In the rows, 128 means zero.
Rotation paths and how fast each direction turns (degrees a step):
Each turn is a multiple of 5 degrees from 10 to 175, or 0.
Each row of a path follows its step; steps can be skipped.

step 3: [139 130 127 115 139 137 124 117 135 119 135 144 126 122 122 137 125 108
 125 137 119 129 129 120 140 118 132 129 126 131 124 123 126 141 136 135
 137 135 126 113 119 132 128 143 138 129 127 130 129 136 141 129 127]
step 5: [135 132 135 126 128 123 110 114 137 136 121 144 132 127 122 140 109 113
 128 141 132 129 131 129 130 128 123 135 126 133 136 126 138 128 139 125
 132 140 132 132 136 129 117 132 121 136 138 118 124 116 133 126 136]
step 7: [122 125 136 116 131 121 124 119 118 132 130 135 139 126 128 122 127 110
 134 136 132 137 130 124 134 135 132 132 131 148 123 128 126 136 131 137
 123 131 117 117 136 105 122 122 120 130 127 119 131 127 138 115 135]
step 8: [124 132 120 130 134 131 130 104 126 113 133 133 138 136 127 135 129 112
 132 128 129 134 134 135 128 111 133 140 124 139 124 116 129 130 128 130
 133 116 128 121 120 111 123 127 132 122 122 123 134 119 136 118 141]
step 10: [135 129 115 136 138 121 124 125 126 124 139 130 141 117 131 146 119 122
 130 133 137 133 119 123 131 118 121 133 132 140 137 124 135 122 128 133
 135 148 118 131 115 125 126 129 132 121 132 114 129 126 137 138 140]
step 16: [136 122 130 129 129 131 117 110 129 125 137 128 131 118 131 152 131 123
 120 130 134 127 127 126 135 119 122 136 132 133 126 131 134 124 145 127
 142 135 126 121 124 135 123 147 125 126 134 134 123 121 127 149 122]
step 22: [137 125 141 129 117 120 118 115 122 131 139 146 136 120 129 136 127 128
 122 143 131 127 134 114 141 129 128 129 126 123 132 139 136 127 140 140
 137 140 129 127 116 123 124 133 123 131 124 124 124 138 141 135 132]
step 28: [123 133 134 137 122 132 115 114 134 136 127 120 138 121 119 133 131 128
 120 145 139 126 137 130 140 113 126 139 138 135 135 124 131 129 136 139
 135 138 131 135 129 123 122 126 118 122 137 111 132 126 138 134 131]
step 35: [130 124 143 122 135 129 111 117 126 134 139 132 129 119 119 138 137 126
 133 117 134 128 148 116 132 126 123 144 123 128 129 129 137 129 140 128
 132 130 125 124 132 127 110 130 135 142 132 126 124 137 139 126 122]
[132 122 129 130 125 127 131 125 127 127 130 121 132 129 131 126 126 130
 126 130 126 126 128 129 131 127 130 128 127 127 131 133 128 127 127 126
 132 128 125 129 127 126 127 128 126 128 128 132 129 129 127 129 128] : 10
[124 128 125 130 130 125 129 130 131 130 130 128 127 125 128 127 132 130
 132 128 129 124 129 130 130 125 129 132 129 130 128 126 130 130 129 123
 128 129 124 129 126 126 130 128 125 130 129 129 125 128 124 130 125] : 20
[129 126 131 128 128 124 129 125 130 129 128 128 125 130 130 126 126 130
 128 123 130 134 129 127 126 127 128 127 127 132 127 125 131 129 130 124
 130 130 129 127 125 126 129 129 134 127 127 128 126 128 130 133 126] : 170
[127 126 124 125 130 124 125 127 125 125 126 126 126 127 125 128 124 129
 130 129 124 127 128 126 128 127 129 130 127 132 130 128 128 131 123 131
 126 124 130 131 124 130 126 130 130 129 129 130 127 128 128 131 128] : 65

step 0: [115 129 139 134 118 128 112 136 118 117 122 135 145 130 121 132 137 130
 131 118 137 129 141 127 136 116 130 127 139 108 120 126 141 119 127 133
 132 133 134 132 118 122 133 127 117 126 124 118 122 122 133 128 117]
step 7: [138 125 138 132 119 129 134 143 119 133 123 126 122 130 121 132 135 127
 145 126 123 126 134 127 138 120 143 131 142 129 122 136 134 126 152 117
 127 127 127 129 115 127 145 133 129 118 118 128 138 134 119 125 132]
step 18: [136 129 127 115 131 129 107 132 124 127 121 125 137 128 134 129 126 126
 143 131 138 136 123 123 123 132 122 108 129 117 139 132 132 136 144 130
 126 129 133 118 131 130 128 139 134 117 113 122 143 125 129 115 138]
step 22: [136 136 137 123 118 112 131 145 120 126 126 126 128 120 119 128 141 136
 117 132 137 126 137 134 128 120 126 118 122 131 123 125 123 132 133 138
 126 123 118 114 130 121 131 106 124 134 123 128 119 112 117 121 134]
step 23: [126 123 140 134 119 113 114 133 124 140 131 126 144 135 132 124 140 130
 137 134 141 120 140 118 129 121 131 119 121 141 141 138 118 127 134 131
 117 132 142 126 137 136 125 132 127 121 123 121 131 118 134 124 132]
step 28: [131 124 127 132 120 131 119 125 104 131 120 133 124 126 115 130 126 128
 141 118 138 127 140 118 126 119 119 112 130 143 126 130 118 118 144 130
 117 133 135 117 127 119 137 128 122 131 128 131 124 115 122 135 126]
step 33: [119 144 134 141 127 126 118 123 113 130 122 134 130 129 118 111 144 135
 135 127 135 136 142 124 134 135 125 140 134 125 117 121 139 113 140 126
 118 126 132 123 130 119 133 128 125 133 115 123 136 124 121 126 125]
step 34: [122 134 122 133 129 126 136 137 121 120 110 108 138 138 116 134 136 135
 130 123 134 118 128 127 136 116 122 119 121 121 133 114 125 121 125 126
 112 121 138 113 121 120 127 121 120 122 117 132 128 125 127 127 136]
step 35: [135 116 134 137 125 116 114 133 123 124 124 127 125 132 118 141 137 130
 138 123 148 117 136 134 128 132 132 127 128 125 121 132 121 129 134 121
 121 122 135 137 137 118 130 112 123 127 120 130 140 136 147 117 123]
[132 124 127 129 133 127 125 125 127 126 128 123 125 129 127 129 125 124
 126 129 129 127 128 129 124 130 125 124 128 127 130 126 129 129 130 128
 128 128 123 130 126 124 126 125 127 128 126 127 128 124 128 132 129] : 110
[128 127 128 130 129 127 130 131 125 130 128 131 122 128 130 130 131 129
 126 125 130 124 127 127 125 128 130 125 127 132 128 126 124 130 127 131
 129 124 133 128 133 130 125 125 128 129 129 128 127 127 129 130 130] : 55
[131 124 126 126 128 130 127 128 127 128 126 127 125 124 126 129 124 130
 128 123 128 129 125 126 130 128 127 128 131 130 127 130 127 130 132 129
 132 130 131 127 126 127 130 132 132 126 131 131 130 129 130 128 129] : 35
[128 131 129 128 128 122 126 125 127 128 128 127 126 128 128 127 124 127
 130 127 131 126 130 131 130 126 123 128 125 131 125 128 131 127 124 132
 126 131 133 126 130 126 130 129 128 127 125 130 127 128 128 130 125] : 10
[134 132 127 130 127 129 130 128 128 130 127 129 122 129 131 125 127 131
 128 129 128 131 127 128 128 128 125 129 130 128 126 130 132 128 131 129
 126 124 125 127 128 128 128 128 122 127 129 129 129 129 126 126 128] : 125

step 0: [137 124 136 136 143 143 126 125 122 133 131 114 140 131 126 150 117 126
 120 142 125 121 127 127 110 128 135 133 136 118 133 134 134 122 124 126
 140 136 133 134 122 133 133 133 123 121 118 131 126 135 147 139 126]
step 7: [134 140 121 140 136 134 122 122 129 132 137 119 139 127 134 136 128 119
 124 140 140 136 105 139 132 141 133 127 105 124 128 127 127 131 126 127
 145 129 132 131 124 135 115 113 125 129 140 129 131 131 123 118 136]
step 11: [131 136 127 130 141 133 124 130 138 123 131 132 124 130 137 123 124 109
 122 125 122 142 113 124 127 131 134 137 125 134 113 137 136 132 132 110
 120 119 117 122 145 129 130 137 115 123 142 137 121 134 128 139 139]
step 13: [133 124 140 131 126 129 121 123 101 137 131 132 128 124 131 124 122 136
 122 135 136 125 127 132 135 116 134 121 128 121 137 120 131 117 122 121
 142 123 129 128 128 127 133 107 127 121 142 103 118 135 134 126 125]
step 17: [143 146 143 138 131 138 116 130 134 123 145 117 120 125 128 129 122 120
 116 122 119 131 122 127 127 101 130 139 132 125 138 127 128 126 133 136
 123 127 120 136 129 125 128 124 118 115 116 117 127 131 128 132 124]
step 26: [132 129 139 147 117 132 128 143 137 118 125 114 137 130 133 125 130 136
 126 128 143 117 127 136 119 136 134 131 135 117 135 122 125 116 141 136
 133 118 129 130 119 125 125 127 116 133 117 110 127 143 127 118 121]
step 32: [129 127 124 129 132 120 130 123 122 128 128 118 155 118 121 111 142 137
 135 134 140 128 128 129 117 144 133 140 135 115 135 135 117 118 128 125
 140 127 132 134 133 125 133 128 127 128 137 128 126 111 137 126 139]
step 37: [115 120 139 123 141 126 126 118 143 139 137 124 124 139 120 136 118 115
 136 138 133 127 121 119 118 139 127 137 114 132 132 135 123 124 127 140
 139 126 131 106 130 127 133 136 116 117 128 124 120 136 133 131 131]
step 39: [145 132 116 136 131 127 126 135 122 128 124 118 128 122 134 127 136 124
 116 121 137 107 128 122 139 140 136 124 134 116 111 134 142 117 127 129
 131 128 123 130 136 145 143 118 131 122 135 129 115 130 125 121 127]
[130 127 130 131 129 127 128 121 127 129 126 131 131 126 131 131 128 130
 130 128 129 132 129 127 125 127 129 126 128 122 128 128 130 127 127 128
 131 130 131 128 128 128 126 130 127 133 128 123 130 127 125 130 128] : 115
[130 128 127 128 128 127 126 132 125 126 129 126 134 131 128 130 126 130
 126 129 131 127 126 127 131 126 124 127 125 125 131 126 132 127 127 126
 128 129 128 126 126 125 133 131 128 129 129 130 127 127 127 126 124] : 110
[124 126 128 132 127 127 124 129 127 128 130 127 126 132 129 127 129 130
 128 131 129 125 128 126 127 124 131 126 132 128 125 130 127 128 132 121
 130 130 131 127 132 129 128 128 127 130 129 129 128 133 127 129 126] : 25
[130 131 128 129 128 128 125 124 134 128 129 129 128 129 127 124 125 129
 131 125 125 123 129 124 127 128 127 128 128 125 131 130 128 127 128 130
 128 128 130 127 126 130 130 126 131 128 129 130 128 131 126 123 132] : 160
[125 130 127 128 129 127 126 128 127 130 132 128 129 127 125 127 124 130
 130 129 126 127 130 128 128 124 131 126 128 128 126 129 121 127 127 131
 129 132 126 126 126 125 133 130 127 126 128 123 129 126 129 132 127] : 90
[130 127 128 127 129 128 131 124 125 127 131 124 128 127 129 126 128 129
 124 124 128 126 130 130 124 128 132 129 127 127 127 128 128 129 131 128
 126 129 122 126 127 127 129 128 130 135 124 131 126 129 129 130 129] : 120
[131 132 128 129 129 128 129 130 128 131 131 130 125 130 128 132 126 128
 129 130 132 127 129 129 129 127 131 132 136 126 131 126 128 127 128 128
 126 126 126 129 127 129 127 126 131 132 129 125 128 126 130 125 126] : 80
